(in the rows, 128 means zero)
Named moves (each a turn or a mirror), then the moves between two rows, first move first; the first pair answered
move fekel:
[157 147 114 133  96 131  97  98  88 111 169 127 147 144 145 131 139 146
 128 119 139 131 123 118 116  79 111 109 109 185 129] => [152 144 119 134 100 135  99  94  88 110 165 129 149 143 144 126 142 148
 134 111 142 126 126 121 114  85 111 105 111 189 125]
[132 103 116 102 118 137 167 168 138 124 143  89 143 147 123 132 114 136
 125 156 132 143 136  89 154 106 164 157 144 154 183] => [116  91 142  98 123 152 184 147 133 119 124  83 152 142 118 107 123 144
 144 124 140 127 142  97 138 135 158 142 144 172 162]
[112 120 132 160 156 165 154 150 151 128 142 145 152  93 120 150 121 129
 185  99 143 103 112 146  75 169 124 107 131 140 109] => [133 137  94 163 154 135 128 181 155 144 176 149 135 103 128 196 107 120
 151 150 128 130 103 134  98 128 129 131 131 107 136]
[109 114 173 107 113 133 130 130 118 110 115  98 136 161 116 103 124 117
 123 146 102 115 148  92 172 136 132 167 131 102 155] => [106 112 175 107 114 134 130 126 119 110 114  97 135 160 115 100 128 117
 125 146 100 112 146  93 172 138 131 167 132 102 156]
move Kisa:
[112 137 136 107 146 142 132 109 147 120 104 131 150 105 133 119 141 118
 133 103 148 113 117 133 104 132  95 118 127 140 132] => [108 125 147 107 154 143 138 117 141 115 111 127 149 112 122 118 144 114
 145 106 149 115 116 137 101 143 106 123 133 150 131]
[135  90  90 147 132 111  92  62 121 141 107 144 132 115 119  75 115 143
 128 109 103 144 145 145 131  94 118 115 143 114 123] => [134  94  78 127 134 108  92  67 122 130 106 132 140 113 114  83 125 127
 119 111 101 146 133 140 120  81 111 125 150 124 140]
[129 114 142 151 126 147 129  99 120 134 110 134 125 115 139  98 137 154
 161  84 144 110 139 144 108 140 145  93 106 146  77] => [137 144 116 136 116 146 123  88 132 134  97 140 133  98 159 103 141 146
 129  80 140 109 126 138 109 109 118  92 100 132  95]
move goveb:
[127 149 147 115 117 123 124 119 146 120  93 121 151  99 128 131 125 137
 117 145 113 114 123 123 126 143 147 125 132 134 134] => [131 140 154 129 123 127 125 124 145 127  97 131 147 103 127 135 120 146
 130 142 114 112 132 130 127 157 150 120 130 136 120]
[131 126 104 103 117 129 124 132 127 111 139 116 126 127 115 135 155 126
 122 131 127 139 112 130  95  99 129 131 129 148 157] => [139 110 117 140 126 143 130 134 130 128 147 136 120 127 112 127 145 153
 154 117 133 134 130 145  89 124 134 102 119 153 119]
[137  96 129 149 115 124  88 138 154 141 127 113 115 148 116 115  88 172
 130 149 133 110 128 121 128 137 109 126 131 109 102] => [127 114 115 109 104 117  83 128 150 123 114  95 123 146 120 120 103 146
  99 157 125 117 113 108 131 109 101 145 137 109 137]
move Ruge:
[134 110 119 120 140 111 111 108  97  89 107 112 124 130 118 117 137 149
 129 112 127 181 156 126 127 126 150 149 105 131  90] => [128 125 132 140 134 113 111 131 111 101 120 124 110 130 134 141 117 145
 118 145 120 170 155 105 164 141 154 173 111  94 116]
[157 148  70 115 128 124 108 119 157 143 120 146 143  94 148 148 136 114
 102 110 130 139 106 135  92  68  84 106 107 145 131] => [135 157  97 102 100 119 115  70 122 131  76 134 141 104 156 101 148 122
  91 101 124 138 132 121 126  75 109 109 108 133 132]
[133 109  70 156 137 144 139 167 180 131 189 133 131 123 127 173 115 133
 130 118 110 132 124 165  85 118  79 135 135 159  56] => [100 115 100 120  99 134 153  71 116 103 113 104 136 133 122  77 152 148
 121  76 113 137 169 160 111 120 121 127 130 171  42]
[ 81 107 200  73 166 188 151 112 143  86  92  97 177 100 133  86 143 114
 134  79 163  75  89 131 101 167  78 138 115 163 149] => [ 69 126 219  90 151 189 150 123 148  98  96 109 163 102 153  98 120 112
 117 116 149  67  96 105 154 185  85 167 121 116 179]
Then:
Each pair is 2 to 3 moves apart.
[123 135 147 123 156 168 160 126 165  98 131 165 156 116 164 137 107 130
 148  96 129  87 102  85 119 155  76 122 100 144 135] => [132 145 119 117 158 144 142 152 170 102 159 162 148 129 164 173 103 114
 120 134 117 108  90  76 131 124  77 148 104 127 164] | Kisa fekel
[109 116 155 177 155 170 155 150 124 126 138 133 124 158 135 105 107 152
 165 147 129 106 123 126 143 180 151 130 143 131 125] => [124 155 127 186 135 168 137 135 139 149 124 155 123 136 173 112  99 164
 123 154 120 105 122 112 162 146 122 117 119  95 132] | Kisa fekel
[ 92 117 203 151 103 109  94  87 128 132 152 131  94 138 111  66 103 176
 146 109 148 167 182 134 162 148 183  82 136 110 121] => [ 94 141 196 130  93 123  96  60 138 125 117 134 110 109 131  48 117 172
 126  80 155 149 172 130 153 130 149  69 124 113 127] | fekel Kisa fekel
[113 124 141 130 145 133 134 158 146 109 146 123 124 144 122 152 130 105
 129 146 117 121 114 119 131 138 133 153 139 128 144] => [ 99 118 159 124 142 143 142 135 135 102 122 115 130 142 120 122 140 112
 138 123 122 113 123 124 127 155 137 144 137 142 132] | fekel Ruge Ruge
[ 96 101 180 147 147 141 152 132 130 131 129 114 139 148 118 124 107 124
 174 138 129 101 126 130 139 198 152 144 138 131 123] => [120 123 162 172 135 146 141 107 138 151 107 143 135 126 147 109 101 156
 165 115 134  93 139 134 140 185 126 100 109 120  96] | Ruge Ruge Kisa
[125 147 125 116 112 129 149 104 103 116 102 122 131 124 143 115 132 136
 108 127 122 141 139 123 148 122 135 119 120 123 137] => [145 133  99 123 139 134 140 142 129 122 135 129 137 116 130 150 129 129
 120 124 130 143 113 141 107 112 113 108 120 145 124] | Ruge Ruge
[ 80 127 138 105  95 112 112 105 107  99  82  96 139 106 152  68 144 101
 135  85 119 132 140 119 128 121  94 110 123 138 100] => [ 76 103 151 107 104 109 119 112  98  96  94  88 136 120 133  69 142  97
 156  88 120 136 147 125 122 142 109 113 131 150  93] | Kisa Kisa
[174 162  68 144 119 149 104 136 162 156 117 180 136  69 156 163 119 131
  91 132 116 112 111 141 114  97  91  95  89 124 124] => [134  92 101  80 141 131 130 123 107  96 117 110 150 119  72 129 169  96
 147 109 130 128 114 167  65 122 154 125 133 208 117] | Ruge Kisa Kisa
[ 87 108 130  78 126 118 159 137 131  83 112  93 166 139 106 144 130  45
 156 112 153 101  84 108 121 168 122 146 104 161 140] => [101 116 144 147 129 135 157 172 162 125 137 138 148 127 136 169  87  73
 164 139 147  82  91  99 153 201 112 138  90 113 132] | goveb Ruge Ruge
[119 155 138 105 124 157 146 114 149 115 101 129 156 105 139 109 127 126
 130  98 118 106 110 122 107 132  95 115 128 138 139] => [139 153 109 108 132 144 134 141 159 123 128 134 154 110 138 141 119 121
 121 113 115 121  96 127  94 107  86 118 126 138 143] | Ruge fekel Ruge
[140 125  95 113 137 116 141 134 150 137 169 154 145 139 130 165 161 113
 121 118 124 117  99 168 102 104  84 143 120 149 157] => [110 147 135 113  99 115 149  92 121 135 131 147 132 148 148 130 156 121
  97 136 108 111 127 132 170 122 117 169 126 101 183] | Ruge Ruge
[112 163 120 148 109 165 137 143 162 133 104 150 118 108 156 161 124 125
 120 134 108 107 123 116 182 140 109 143 121  91 156] => [111 163 109 126 115 162 139 149 164 123 110 141 129 108 150 167 134 107
 117 130 112 108 106 117 168 129 103 151 127 104 169] | goveb goveb Kisa
[136 156 147 183 102 121 110 136 115 151 130 154 117 127 157 125  99 129
 113 172 117 133 151 112 199 125 143 128 124  63 138] => [172 132  90 166 147 123  98 179 150 146 169 154 139 114 132 172 114 112
 133 143 136 143 105 155 100  89 101  99 115 128 111] | Ruge Kisa
[116 119 198 154 137 155 186  99 119 152 153 165 141 131 141 106 112 143
 175 113 119  90 141 134 165 147 140 168 151  97 145] => [148 157 135 143 145 160 165 120 164 165 164 180 158  92 169 146 116 128
 136 107 122  87 100 138 130  90  75 149 130  99 156] | Ruge Kisa Kisa
[171 161 143 140 126 102 145 112 126 149 134 142 120 106 157 141  97 132
  95 144  98 108  97  96 192 116 119 166 111  69 153] => [166 116 132  90 167 120 161 112 132 110 130 105 156  97 108 132 142 106
 142  76 129 105  63 143  85 112  95 144 120 169 124] | Kisa Ruge fekel
[150 156 130 136  93  87  87 159 149 136 116 149 135 130 132 136 103 118
  90 121 100 106 110  91 137 111 119 132 105 116  83] => [133 126 140 108 114  82  97 180 140 112 137 120 139 152  92 147 117  93
 114 128 101 113 101 100 115 122 140 159 129 147  96] | Kisa Kisa
[156 132  69 110 129 105 106 130 116 122 133 120 129 130 120 156 136 124
  93 131 131 152 115 121 104  57 110 122 121 138 130] => [123 107 115  91 125 106 128 100  80  96 110  92 134 152  92 112 156 123
 120 113 133 148 132 124 109  96 150 134 140 162 127] | Ruge Kisa fekel
[109 125 148 136 136  88  90 145 148 106 159  55 121 129 111 201 131  86
 135 135 158 120  94 104 133 139 138 184 131 117 176] => [102  97 187 169 128  90 101 100 108 112 133  61 106 147  99 139 132 132
 175 103 163 121 143 122 142 177 181 148 118 129 115] | Ruge Kisa Ruge
[148 119 125 178 141 154 127 150 163 161 124 160 118 102 154 142 121 161
 147  91 131 113 144 127 111 120  96  81 123 132  96] => [159 138  96 169 118 116 103 144 139 166 127 155 105 124 159 151 121 158
  98 133 113 147 153 107 149  78 117 104 122 100 119] | Ruge fekel
[104 101 150 136 114 124 143 144 136  99 149 122 105 142 112 142 121 119
 149 173 146 109 138 104 175 124 163 175 159  70 148] => [119  70 129 132 149 138 147 158 156  90 163 122 124 129  86 152 137 115
 185 125 169 107 116 144  93 121 137 139 152 135 109] | Ruge fekel
[150 137  97 135 110 125 136 135 133 128 134 117 160 100 140 124 126 115
  92 142 121 114 107 113 108  98  92 119 118 122 144] => [136  90 132 145 130 123 154 157 114 121 164 104 152 132  97 124 121 118
 145 148 123 119 117 128  97 141 135 130 136 151 126] | Kisa Kisa
[145 114 156 113 151 111 112 130 139 122 129 120 142 115 141 109 124 119
 129 106 125 131 119 137 119 120 100 130 109 131 125] => [147 112 155 115 155 112 107 140 143 125 134 122 140 112 144 117 121 117
 126 111 123 129 115 137 119 122  96 132 112 124 130] | Ruge Ruge Ruge
[113 113 127  89 110 134 150  97 131 116 128 108 121 146 135 129 145 107
 146 139 136 128 128 123 102 118 113 157 137 142 142] => [109 119 137  94 107 138 152 101 134 122 126 113 120 146 138 129 137 108
 143 146 131 121 128 114 117 130 112 164 139 129 151] | Ruge fekel
[112 143 143 126 119 132 146 120 141 122 104 131 142 136 120 133 129 158
 131 123 119  83 110 125 142 169 122 132 132 102 152] => [127 142 126 129 130 134 142 139 160 128 122 138 145 129 119 154 127 152
 133 124 121  82  94 130 124 159 105 125 130 110 152] | goveb Ruge
[128 124 135 115 111 100 148  98  77 123 121 135 147 148 127  62 135 142
 134  99 132 139 145 153 148 137 158 111 150 135 119] => [164 131  88 132 146 107 132 174 135 140 181 158 152 128 136 149 114 118
 132 124 137 137  94 162 109 113 106 112 145 135 132] | Ruge Kisa Ruge
[123 155  93 114 114 129 120  83 109 130 112 124 135  83 150 106 148 146
  85 132 136 127 127 109 141 105 120 139 137 133 167] => [142 144  66 120 139 131 110 113 132 138 138 132 140  78 138 133 145 141
  99 127 145 131 108 127 104  94  99 130 132 155 158] | Ruge Ruge
[122 107 144 112 139 133 147  98 113 122 112 108 137 134 109  95 157 136
 159  90 133 132 141 148  85 139 131 109 124 178  92] => [100 144 172 118 103 133 149  85 108 128  91 119 121 135 144  89 136 137
 120 130 114 119 155 103 166 150 141 145 132 109 137] | Ruge goveb
[148 120 121 140 147 155 122 142 150 133 123 139 147  95 134 134 126 144
 151 102 129 106 118 146  83 135  75 106 116 142 107] => [147 125 108 113 125 128 113  96 113 119  92 120 146 109 131  97 147 149
 129  94 124 131 138 144  90 102 100 102 114 148 103] | fekel Ruge
[139 117 147 169 160 129 146 146 123 142 126 137 122 132 110 141  97 162
 163 116 120 122 151 149 134 166 126 112 109 133  96] => [106 137 148  88 144 130 158 116 117  96  88  91 148 124 109 125 133 111
 128 104 119 113 128 129 132 145 113 151 132 148 155] | goveb fekel
[134  94 190 145 113 155 128 124 142 161 104 119 148 102 118 110 137 144
 146 114 111  58 131  94 176 189 123 116 142  88 143] => [143 119 141  94 115 133 110 141 155 142 117  97 160 101 115 146 152  99
  96 144 100  78  96  79 170 132 104 150 152  87 195] | Kisa fekel Kisa
[123 105 151 166 134 121 141 164 115 149 151 138 112 160 117 146 108 141
 161 149 136 133 153 119 143 175 156 137 126 107 125] => [124 132 152 171 118 140 142 127 128 157 110 155 121 128 150 119 112 160
 146 114 144 110 158 115 146 169 129 107 104  96 110] | Kisa fekel
[111 109 147 109 118 141 148 107 120 116 117 111 145 105 112 112 154 115
 155 118 129 116 121 131 112 161 119 136 145 143 124] => [112 121 158 142 114 147 145 123 132 136 129 135 131 104 131 125 128 130
 154 143 121 107 127 121 145 179 117 141 142 106 127] | Kisa Ruge
[ 95  99 149 110 114 132 142 116 110 120 111 128 176 120 105 128 142 112
 155  95 118 108 152 120 116 143 123 116 113 170 126] => [114 105 144 150 127 140 137 160 146 148 150 158 167 113 120 171 110 121
 160 122 116 104 139 115 126 152 104 117 105 145 127] | Kisa Ruge Ruge
[182 125 113 170 138  94 128 143 179 137 146 139 135 124 169 166  92 136
 132 156 120 102  92 113 140  82  60 121 103 113 121] => [148  98 150 130 152 126 160 113 168 102 113 110 160 119 142 123 125 121
 176  97 140  73  86 129  95 122  56 116 118 173 110] | Kisa fekel
[144 124  95 153 112 109 112 146 111 156 154 141 111 138 142 148 115 143
 123 163 110 155 137 123 156  96 151 136 124 118 110] => [138 111  95 133 120 104 115 154 106 142 160 123 114 150 122 157 121 125
 129 166 110 160 127 124 144  94 156 153 137 134 121] | Kisa Kisa Kisa
